The rows of M fall into a few groups, and each row is roughly a mix of its group's hidden directions.
M (99 x 10):
-14 -6 18 38 -70 -7 40 -20 4 -6

-8 32 -17 6 14 -24 47 21 61 20

1 36 21 -38 5 -8 -23 -11 -57 43

-14 -49 3 -11 33 14 -31 -41 12 -47

-22 -17 11 -30 36 -61 -13 18 -19 -36

-25 -16 -14 18 -41 18 14 -7 45 57

-15 14 48 -8 55 24 -41 4 -29 9

7 25 -5 -31 -68 -4 -6 -30 -38 17

20 -1 36 -9 -28 -18 50 30 -30 43

-45 -21 26 2 -1 -45 40 -23 37 -19

-10 -12 22 55 22 36 41 21 -24 -28

5 47 -24 -49 -24 -22 -44 -14 -16 19

-50 22 -29 38 22 48 15 -2 -15 -22

-29 -34 -13 10 -18 11 -36 24 -38 53

19 -29 72 30 16 -21 -12 -7 -11 26

-1 -15 -12 -23 -33 56 -17 23 -46 -31

18 38 -18 -53 -36 -10 -37 -22 -19 21

18 -29 -25 34 -28 -64 25 14 1 20

2 -11 -19 -29 -8 16 -10 38 -70 -30

4 -5 12 45 -17 -9 35 -61 7 37

11 -62 -25 20 -26 -49 23 -16 -5 -4

2 12 58 -43 14 46 4 16 17 -29

-7 56 -36 24 -38 35 -18 7 -20 -23

25 29 -1 19 -24 -28 13 54 49 -16

12 26 33 8 -46 23 14 37 -51 -14

47 31 -32 22 -5 42 -21 -11 -9 44

20 40 -5 7 30 -7 -4 31 63 32

-4 -20 43 -22 69 -11 -19 1 27 13

4 2 0 29 73 10 -30 6 4 -41

-15 -70 -29 39 -7 -31 12 -5 12 10

10 24 19 -19 37 -22 11 29 58 38

6 30 47 -13 13 0 18 33 -32 56

-33 62 7 0 12 49 11 -9 -32 17

-18 27 -17 1 64 -1 -44 -14 33 21

17 -6 3 -26 1 42 -63 31 -29 -22

16 21 -11 37 -2 -20 62 -11 6 49

-19 29 -18 25 33 12 43 -30 15 -51

-30 -21 55 7 6 -23 13 -4 62 -9

46 -25 14 -34 8 -61 -24 1 -13 -17

-10 20 8 8 -5 15 27 18 83 12

-48 -22 -13 49 -7 39 11 14 -23 34

11 22 -11 7 66 -7 -47 5 28 -27

12 -2 -8 2 81 11 -34 16 12 -22

21 27 -6 -19 32 -5 -7 79 6 6

10 -49 20 -9 -33 35 50 0 -27 22

-16 23 -16 14 7 -28 30 -32 69 15

-11 -36 11 36 19 -31 41 -22 -46 25

18 4 -21 -48 56 1 -35 24 21 21

21 22 -22 -22 4 34 -6 75 -13 -1

21 -8 54 35 27 -33 -10 -22 22 38

29 -14 28 1 21 9 -76 -13 -25 3

-17 7 -17 5 45 -39 18 -43 -49 -17

9 -17 -13 15 36 -56 -9 10 59 11

-25 41 -37 -5 36 -14 16 -49 -1 -33

22 21 -18 39 -17 11 56 -12 -2 51

-19 45 -27 -21 35 -21 -53 4 -29 -6

-12 13 -3 29 -7 -17 37 -49 56 25

52 21 39 -29 -11 9 -4 25 38 -35

11 -50 20 9 -21 -39 15 -9 -12 60

-39 -8 -13 8 66 -16 4 48 13 8

-21 -52 19 32 21 25 50 22 -20 -4

18 30 -58 -12 32 -40 -8 -1 -38 9

10 24 -24 -10 -26 71 -13 32 28 -1

0 -22 -29 -14 8 -70 4 -48 1 14

34 23 14 -8 21 2 14 5 28 -75

47 1 28 -6 13 0 4 27 18 -69

14 -11 -47 8 -41 -22 29 -2 52 -25

13 15 3 -14 -79 -16 14 -23 26 20

5 -22 -1 -23 -13 -11 31 29 63 44

-24 -18 -19 51 26 29 16 19 -6 -55

5 33 -56 -1 -19 -8 21 -1 61 12

-11 10 -16 -4 79 0 -36 23 -13 -15

0 32 -13 10 15 -8 -8 -25 80 19

-8 30 -5 -14 -79 -28 4 -21 1 21

6 34 8 29 -24 18 -31 36 -1 -61

-1 11 38 -3 -32 39 3 12 -67 -16

8 19 -5 -34 30 2 -28 72 18 -16

0 -8 14 39 -12 55 23 38 36 -28

18 -23 -16 -16 -18 -38 54 2 47 28

54 6 -2 -38 -10 2 -22 -11 60 17

-5 -23 35 23 54 -28 -44 9 -28 9

-29 -9 2 -17 36 40 -33 -48 -39 5

-10 -17 -71 3 -21 -8 16 -49 9 16

-4 30 50 -49 19 43 17 11 -5 23

14 36 -37 3 39 -42 -24 -32 29 22

36 1 6 -50 -10 -17 -61 31 -4 -12

52 8 42 -17 -16 7 9 24 47 -30

-12 16 11 38 -10 47 52 -2 44 -8

15 34 -12 -13 -12 -35 -26 -2 71 10

-2 -16 10 -25 33 -30 -67 -13 -23 -30

-28 30 -20 -9 -11 -51 -4 23 54 27

-41 25 -45 10 26 -12 26 -55 4 -9

-23 -50 16 26 26 28 45 21 -34 -3

13 -44 34 21 -22 24 -14 55 -22 23

-33 -46 13 17 -1 12 60 29 -22 18

-5 31 1 49 25 -16 -58 28 -23 -5

-32 34 -17 27 1 36 45 -28 39 -8

8 4 56 3 -19 19 2 31 -63 -14

12 39 21 -12 29 -16 6 41 57 27

In each list below, four rows fit none of the groups, and each other row fits one group, some only roughly. Which are they? Name them in the order they come.
    z_299: 14 -60 21 16 47 20 -11 23 -27 -23
    z_484: 11 49 -16 37 -5 -41 4 24 44 -25
    z_680: 10 -32 43 11 68 -4 -2 -15 13 -31
    z_386: -13 -3 22 18 -17 3 77 31 27 11
    z_160: 18 18 -47 -7 -1 24 -57 -44 16 -2
    z_471: -10 -51 42 -33 19 27 -1 -34 -33 -14
    z_727: 9 -30 -2 -4 -5 14 -57 59 -29 -10
    z_533: -3 -35 5 37 37 -22 44 -19 -31 -35
    z_143: -14 -10 30 9 46 17 -59 -3 -11 -40
    z_367: 4 -23 -33 -16 30 -61 -26 -18 -24 -31
    z_6: 10 -6 5 20 -4 -46 22 15 -43 62
    z_946: 10 -30 18 -6 17 15 2 45 -49 -51

z_299; z_484; z_680; z_946
    z_776: 0 -33 50 41 -25 27 19 -32 21 24
    z_445: 13 -57 51 -17 -22 -2 26 7 -25 -28
    z_220: 50 44 48 -29 3 11 3 15 -5 -32
    z_221: 44 -1 64 -14 -5 5 -4 26 -38 25
    z_758: 22 0 2 34 14 -42 12 -44 -38 43
    z_26: 21 -14 -76 29 1 -13 -1 28 22 17
    z_877: 6 14 77 -23 3 34 -33 2 6 6
    z_580: 50 16 -15 -32 41 8 -47 -1 32 -6
    z_422: -5 27 14 -30 -15 72 -6 -9 5 -41
    z_393: 50 -6 16 -3 -51 -14 -33 41 -19 16
    z_124: -39 -30 12 41 -17 -17 51 19 34 8
    z_65: 1 -32 14 -23 -44 27 37 -21 -52 -7
    z_64: 26 -12 7 -40 10 33 -63 19 13 -28

z_26; z_877; z_393; z_64
    z_656: -1 -36 67 -10 16 -21 -22 39 -10 -18
    z_301: -26 -2 -51 -24 -13 -31 -33 -39 11 35
    z_894: -23 -8 -45 28 25 -23 30 -37 22 -41
    z_17: -24 -29 -37 21 27 -6 -43 -51 -25 0
    z_920: -22 -13 -36 -42 16 -64 -16 14 -5 24
    z_490: -25 -27 8 -18 -11 27 24 -23 -60 -42
    z_136: -24 26 -27 35 -40 52 -16 9 -21 -27
    z_449: 3 -59 7 19 -30 -8 -3 -12 -27 -58
    z_984: -34 -6 -56 -7 -18 -23 -12 -36 35 33
    z_424: 32 -34 37 -3 -32 23 24 51 -18 -18
    z_334: 22 -12 -2 -58 -36 22 5 -3 -46 34
    z_431: -4 40 -73 -7 6 -20 22 -18 26 1

z_920; z_490; z_136; z_424
    z_505: 20 2 -26 -13 -8 8 14 36 -78 7
    z_303: 42 23 2 -9 -27 -15 -21 -25 67 -6
    z_886: 45 -19 11 -32 -23 -14 -37 32 42 -22
    z_309: -28 -31 -21 27 -15 -35 13 -43 40 -32
    z_374: 8 -28 26 63 2 14 32 -10 37 -29
    z_921: -11 -31 -20 8 35 -36 -6 -31 -20 59
    z_244: -51 7 -25 12 -14 54 -17 -42 -9 -16
    z_779: 23 4 5 5 -53 -2 26 36 40 -46
    z_677: -8 15 -42 -4 -45 51 7 -25 -14 -37
    z_525: -23 -29 32 -5 -15 18 14 -54 -48 -25
    z_321: -5 -1 -3 29 25 -18 4 22 82 -2
    z_749: 17 30 47 -6 12 -8 -39 20 -58 7

z_309; z_244; z_525; z_749
    z_707: -46 -3 -32 13 -14 23 -33 -13 -60 7
    z_859: -22 -20 -28 -29 4 31 -17 -3 -70 -21
    z_415: -3 56 -21 11 -53 25 23 15 -30 13
    z_513: 22 -20 -11 -29 26 -73 -10 -30 -3 -13
    z_180: -6 14 -34 -23 36 -51 29 45 -14 -13
    z_999: -2 -45 -24 2 24 -46 11 -35 8 47
    z_610: -33 8 -46 11 -15 4 18 -36 60 9
    z_890: -19 -45 -41 2 -22 -22 -1 -33 -47 -25
    z_351: 9 -49 11 5 26 23 35 33 52 15
    z_520: -9 17 -10 27 31 -31 -14 18 72 -12
    z_314: 7 41 21 -9 9 10 -4 69 -21 37
    z_390: -39 -32 -53 26 -22 -2 1 -16 41 23
    z_980: 35 3 -3 -14 16 9 -45 30 -66 3
    z_224: -22 -12 8 53 49 14 5 9 -31 -42

z_707; z_859; z_890; z_314
    z_98: 15 -25 46 35 -24 10 41 11 -38 29
    z_761: 9 -22 62 -1 48 -31 -14 32 6 5
    z_609: 5 -42 35 48 -18 19 41 27 11 20
    z_349: -20 -54 46 47 27 16 10 18 -5 7
    z_456: -17 27 3 48 19 4 27 -30 43 42
    z_793: 7 -7 40 -6 39 -43 4 61 -6 3
    z_838: 7 34 -17 -45 23 -30 -1 -22 -54 27
    z_646: 10 34 -42 -1 -44 -10 42 5 0 47
    z_2: 49 25 -1 -51 0 19 -46 -22 -21 2
    z_573: 3 6 -2 -31 -16 46 -14 69 5 -24
    z_15: 1 -20 -45 -51 -42 -5 -40 -21 3 -12
    z_496: 2 59 -31 22 9 -21 -5 26 24 47

z_349; z_456; z_838; z_15
    z_545: -30 27 -5 2 40 30 -55 -24 -31 18
    z_428: -15 58 18 7 35 36 -45 19 -5 -12
    z_421: -12 -30 3 9 -29 -15 55 27 45 32
    z_502: -26 -4 -46 -21 13 -15 -59 1 -42 -1
    z_397: -7 -29 32 -36 -18 35 28 -24 -53 7
    z_754: -16 -3 10 37 -17 -29 29 11 72 -2
    z_165: -5 24 -51 -22 31 44 -5 20 44 -7
    z_451: -22 46 -19 30 -36 18 20 -45 -30 9
    z_22: -16 30 -66 -15 -9 -14 53 9 -5 -11
    z_596: -9 -13 22 0 -11 2 54 71 -9 3
    z_78: -30 -43 -14 55 -17 25 32 9 28 15
    z_864: -9 14 -43 50 3 -51 -5 -33 23 9
    z_575: 7 25 -17 -8 -5 10 -73 -29 20 -36

z_165; z_451; z_864; z_575
    z_567: -10 7 5 37 -36 -32 26 1 67 1
    z_688: -50 5 -10 57 -24 -9 -2 -33 -32 -20
    z_808: -33 -64 6 22 51 1 19 1 14 13
    z_938: 58 19 48 -28 5 -17 -31 6 10 28
    z_506: 27 28 28 14 25 -2 9 51 36 43
    z_474: -13 -36 -30 -22 36 61 5 21 -25 8
    z_453: 15 -54 -30 -11 -21 -35 34 -22 34 -19
    z_780: 20 18 -24 4 -32 77 -26 3 4 8
    z_884: 2 -8 -12 -40 13 27 -56 37 -15 -40
    z_558: -39 29 -28 -18 8 -20 7 -56 -17 41
    z_842: -9 -38 26 13 13 -3 -18 -26 -73 3
    z_991: 8 -5 -39 -25 -14 28 -46 -14 -53 -26

z_688; z_808; z_938; z_474
    z_425: -22 -20 38 38 -22 -10 54 -28 24 20
    z_584: -42 0 14 17 -14 19 -12 -55 -55 -3
    z_246: -17 -43 32 25 -27 -14 45 -26 -38 6
    z_439: 14 29 -2 3 -7 33 10 13 59 -55
    z_282: 6 33 -14 -36 -47 -27 -52 5 20 18
    z_139: 12 -5 -8 -6 9 -53 32 14 31 61
    z_699: 16 31 -10 29 20 -17 -7 -42 52 41
    z_86: 7 -14 -2 -52 -30 8 -44 38 -41 0
    z_317: -16 1 -48 6 -25 -3 17 -72 -15 -2
    z_514: 20 -18 26 46 -2 0 19 -8 67 -25
    z_369: 4 -19 45 -32 -3 -71 -7 -13 1 -17
    z_373: -11 38 -9 7 -54 -46 -5 -15 44 9

z_584; z_282; z_86; z_369
    z_501: 22 19 -11 -12 -26 -16 41 28 67 -2
    z_541: 52 -9 59 -30 -19 -22 3 22 -6 22
    z_117: 25 -10 20 -15 -51 3 36 34 29 -41
    z_97: 0 31 59 10 10 24 -13 36 -13 47
    z_906: 18 -44 32 5 -44 43 -5 41 13 -5
    z_125: 15 21 1 -34 15 -53 24 -58 0 12
    z_145: 25 -12 18 44 -12 21 -21 -58 -19 35
    z_745: 35 37 47 -10 -2 0 50 -21 33 -6
    z_668: -4 -51 -60 20 -24 3 -15 -8 7 38
    z_157: 35 -17 17 15 -11 12 -30 -28 -68 18
    z_734: 61 41 9 -48 -4 -10 -26 9 2 -17

z_97; z_906; z_668; z_734
    z_655: 22 -20 60 -20 48 -31 4 15 -14 -19
    z_292: 5 53 35 15 21 46 38 3 -14 -23
    z_986: 7 31 -10 -13 53 -58 -4 17 31 15
    z_876: -18 25 -28 -5 29 -66 28 -13 34 2
    z_672: 9 -5 16 50 42 5 -13 -4 35 -54
    z_149: -16 -36 14 -32 -17 36 41 40 -37 -6
    z_528: -20 32 15 -4 0 53 -25 -8 -62 0
    z_571: 25 30 2 40 -4 13 30 -4 40 56
    z_363: -10 -31 3 15 21 -19 -19 -26 -67 37
    z_637: -14 -11 12 11 -43 58 -10 -36 42 4
    z_265: 10 42 -19 6 -12 59 -19 -8 -51 9
    z_903: 42 10 4 11 -48 30 -9 36 -6 49
    z_997: -3 8 35 18 -3 24 -2 1 80 18
    z_757: 40 -36 33 2 25 -56 23 -9 -12 -22

z_655; z_149; z_265; z_903
    z_690: -17 54 15 -20 1 24 -11 -2 -50 45
    z_399: 6 -33 33 31 -26 15 6 -65 -25 6
    z_168: 2 -47 4 -26 43 37 21 28 -36 19
    z_644: 27 -25 30 -19 -41 -17 59 28 12 -2
    z_624: 4 -46 11 -5 18 -48 31 -7 -6 55
    z_223: 12 -54 22 25 29 24 46 22 27 8
    z_407: -6 -11 17 -29 -62 23 21 52 -11 4
    z_70: -7 23 -41 -13 68 -14 -5 -7 40 1
    z_468: -39 -15 25 3 -25 20 29 8 22 64
    z_759: 24 -44 36 -17 -34 -22 54 19 1 -3
    z_604: 3 16 20 9 6 -11 28 -64 47 32
    z_409: -14 -26 6 -41 -3 6 -15 42 -47 -46
    z_928: -32 19 -29 -41 30 -18 -18 36 -38 27
    z_376: -22 -9 -41 -18 -16 0 -19 -63 -31 -30

z_407; z_70; z_468; z_604
